The same turns and mirrors carry the whole set onto itself and the rows of a family onto each other. Which other rows belong to the same family as each row named below? List them in the order they appear above.
These 40 rows form 5 families of 8 rows each.
pire: [ -8  14  -4 -10  30  18  -8 -37  42 -13  15]
saruz: [-12  -2  20  31 -36  -3 -34 -15  -1 -14   0]
rase: [ -4   8  23  20 -27  13 -25 -15  23 -31  13]
Defe: [-17  24   7   9   6   8   5 -32  24 -31 -13]
dera: [ -5 -24  33 -32  15  -1 -16 -10   6 -34  29]
favuv: [-42  34 -10  10   0  -4 -65 -27  15  16  32]
Vamub: [-45  21  38 -32  11   1 -20  -8   5 -40  30]
Kiro: [-25  28  25  23 -37   7 -44 -15   0   5  15]
golu: [-30  17 -14 -28  55 -13 -28 -18  22  -9   6]
nok: [-39  46   2  -2  25 -14 -50 -45  24  18  27]
Kap: [-53  13  40 -35  -2 -20 -30 -10  -5  -2  41]
nak: [  0  10   1  13   1 -21 -44 -44 -26  11 -17]
gizo: [-35  43  42 -40  14 -13 -21   6  15  -3  12]
Sovu: [-28   8   4 -12  22 -28 -66   4 -24  -9  41]
Temus: [-21  29 -19  25  -3 -17 -50 -31  32   2  29]
zito: [-30  14  -6 -30  28 -33 -30 -18  16  15 -23]
Gazug: [-29  20  32 -19   6  23   0 -46  19 -11  -1]
faka: [ 10   3  -9  22  31 -31 -35  -8  20  11  -3]
lumit: [-15  19  25  25 -28  -7 -32  -9 -23 -31  22]
fafo: [  2   2  17 -29  10  -7 -15   9 -29  16   3]
Suf: [-23  21  21 -21  14 -17 -83  -6 -16   9   9]
nupig: [-53  42  -3   8   2  -6 -57 -40  12 -17  20]
lonu: [ -5  41  50   3 -14   0 -35 -20 -26  -8  20]
Rini: [  8 -10  14 -10  26 -14  -3  12 -13 -23   9]
Fod: [  1 -22  42  -8  -7 -10 -14   4 -12 -12  -3]
kis: [-21 -10  16   4 -18 -34 -59  -4  -5 -19  45]
Gabik: [ -9  32  24  -7   2 -17  17 -35   4  -2 -11]
mar: [-30  16  10 -33  58 -17 -29 -23  20   2  37]
ras: [-54  16  13 -25 -10   8 -36 -27  26 -20  44]
Manos: [  1  10 -26  30  15 -22 -40 -21  -6   1  -3]
dasil: [-14  -5  18 -32  55 -30 -20 -25  12   3   7]
podi: [ 14  13   4  26  21  -4 -34 -31  16   9 -20]
las: [-23  -3 -11 -26  41 -30 -41 -25  13   0  47]
nov: [-50  13  41 -26 -10   9 -26 -31  -3 -23  39]
dosam: [  1 -18  40 -15  21 -15   2 -12   3 -27   6]
kom: [ 27 -13  -1  19  23 -26 -29 -14  12 -11  16]
Duv: [-10   5  13   8  12 -46 -65   6  -8  17  24]
biv: [-19  25  15   3  17  22 -21 -45  40 -16  -8]
bobi: [-21  -9  16  -6   3 -43 -42   7 -21   3  46]
fos: [-36  51  29  -1   5 -26 -50 -48  19  -9  -6]

Same family as fafo: nak, gizo, zito, Suf, lonu, Gabik, fos
Same family as kom: pire, rase, dera, Temus, kis, ras, las
Same family as nupig: Defe, Vamub, golu, Sovu, lumit, Rini, Manos
Same family as dasil: Kiro, nok, Kap, Gazug, Fod, podi, Duv

The same turns and mirrors carry the whole set onto itself and the rows of a family onto each other. Which other rows belong to the same family as each row named below? List them in the order they appear above.
These 16 rows form 4 families of 4 rows each.
peseg: [-74 -13  -1  80  22  31  27 -25  39  17  13]
sugi: [-56  12  44  40  20  11  10   5 -11 -56  25]
vezer: [-89  15   8  63  38  25  -5 -12  19  15 -13]
Buz: [-64  -3  -9  92  23  42  -5 -12   3  24  30]
fazu: [-40 -10  27  60   6  16  41  -8   4 -46  47]
vati: [-61 -37  23  87   8  45  10 -17  30 -12  53]
gefo: [-38  12  -8  73  14  15  39 -10 -13 -10  36]
Popu: [-53  35   8  53  29   9   8   4 -29 -19  13]
pibat: [-37 -12 -27  42 -12  17   9   1  14   8  32]
bisuk: [-95  -3  47  45  32  25 -10  -8  33 -23  -6]
Kuf: [-79 -21  56  59  20  40 -24  -1  19 -37  32]
Beg: [-82  13  24  64  35  36 -39   3  -7  -1   9]
Gari: [-40 -31   8  28 -19  18   8   4  29 -27  42]
kolon: [-50  11 -14  24   2  12 -20  13  -2   2   9]
foliz: [-54  -8  21  10  -5  13 -22  15  12 -31  19]
vidus: [-79 -30  38  63  17  31  22 -22  53 -21  20]

Same family as vezer: peseg, bisuk, vidus
Same family as Kuf: Buz, vati, Beg
Same family as gefo: sugi, fazu, Popu

